The rows below come in pairs that one turn or mirror swaps. Which row does each named row swap with?
The rows were stretched afterwards, more along some directions than others.
Zom: [ 11   8  -9  -4  12   7   6  11   4  16  12 -14   1  -6  -1   1]
mamo: [  8  13  17   8 -14  18 -32  -8  12   5  15  11  20  -8   3  -3]
Rov: [ 26   9   6   9  15  19 -37   0  11  22   0  12  -3 -45 -23   5]
bive: [  5  -3  -8  16 -17 -32 -13 -20  -5  -4 -11  12   2 -21  21 -19]
kul: [  7  13   3   9  -6  11 -29 -17  14  17  17  -8   5 -10  -1   2]
Dozot: [  6   0 -21  10   3   2 -15  11  -3  -4 -18  19  14  -4 -21  -4]
ralu: [  1  -7   0   3   0 -13  -5   2   1 -19  13   5   9  14  20 -24]
Fizup: [ -6 -13   0  -8   8   0  -2   4   4 -21  -2  21   1  -4   5  -5]
firam: [  7  -4   2 -18   9  -9  -7  -9  -9   6   3  23 -20 -14  22 -15]
bapun: [-14  -2   8 -11   2 -17  -8  17  29   6  17  -9  -6  -8  -3  16]
Moto: [  8  -3  31  10  -1   7  14 -15 -12   5  -2  -8 -16  -1 -15   4]
Vos: [ 19 -14   5   1 -10 -13 -28  -9  -7  11  -9  22 -12  -2  21 -26]
levu: [ 13  12  11  15  16  18 -21   4  10  -3  19   2  -7 -26   2  -3]
Pefe: [  3  -1  19  14   1  -8 -19   2   5   0   8  22 -29 -20  18   1]
zino: [ 16  -3   0   7  -9   8   4 -23  -8 -29  -9  10   6   7  -5  -7]
lif: [-14 -16  13  -7 -12   6 -26   4   3   0  20  21 -10   7  19 -23]
geb: [  9   9   2   7 -12  -6  -4 -21  -5  11  -8 -22  13  15 -14 -14]
golun: [-12  -5   3  -2 -16  20  -7  16   9  -5   8  18   2  -7 -23   5]
tapo: [ -6  -6   1  -1   4   0  15 -17 -26   2  -1 -22 -12   7  -8   0]
fanu: [  1   5   3   2 -10 -15   2  10  12  -2  -4  15  -2  -9  16  18]
budig: [ 20  -1   0   5  -9 -14 -18 -13  -1   3 -15   5  15 -41  -6  -9]
guge: [ 17  -7   1   9   3 -15  25  -9 -14  -6 -14  -9 -18   1  -1   4]
lar: [-22  12 -25   1   0 -20   6  14   2   2  -6   4  -3 -21 -12   9]
dit: [-15 -22   3 -33  10  -2   7  23   2   8  17  11 -17   1  16 -14]
Zil: [ -3   8   6  -6   6  20  18   8  -4  12   4 -15  12   4   2  -1]
Vato: [ -4   6  11  10 -13   4  -3   4  20  27  15  -3 -13   0  -3   3]
fasot: [ 15 -11  12  -8   6 -17  14 -19 -17 -15  -1  -6 -20   2  26  -7]
puluf: [  2   9 -20  21   2   0 -12  -9 -16   1  -7   0  26   7  -8 -20]
zurim: [-37 -19   6 -10 -13  -9  16  16   4 -11  21   1 -11 -10  24  -4]
rugi: [  3   5 -14   3  -4  12   2   5   4  -6 -21   3  12 -16  10  -7]
vogu: [-29 -15  20 -11 -21   3   5  25  15   3  30  -2   0 -14  -8   4]
memi: [ -5  -6   7  21  -9  16 -21  -1   6  17  -1   6   2 -11  -8  12]
rakeb: [ -6  11  20  11 -17   1  -4  -9   1  -3  21  -2   7   2  20  -1]
dud: [ 11  -8  -9  19   9   6  -7  12   3 -14  -9  -6  17  -4  -1 -15]
kevuz: [ 17  -4 -12   5 -15  -2  -6 -15  -6  -2 -10 -15  12  16  -8 -12]
rab: [  5   4   0  15  12  18  -8   7  -5 -16 -15   2  28 -14 -11 -19]
vage: [-13   2   3   5 -24  15  -2   0   2 -36  19 -15  38 -16  -5 -15]
dodid: [ 25  12  17  10 -12  -8   0 -38  -5   0  14 -19  10 -26 -14   0]
depe: [ -8   7   0 -15  -2 -18   9 -20  -1 -14   9 -19  14   2   0  -5]
gudi: [-15  16 -19  -5 -17  -1   9  -1   3 -10   9   3   6   0   7   3]
pag: [-12  11  13 -26  -3  -4   5  -4   9   1  25  -9  -5  -8  -9   9]
Vusi: [  6  -6  12   2  18  12 -12   9   1  23   6  -1 -23 -16 -22  17]

Vos swaps with dit
Zil swaps with geb
golun swaps with Rov
lif swaps with firam

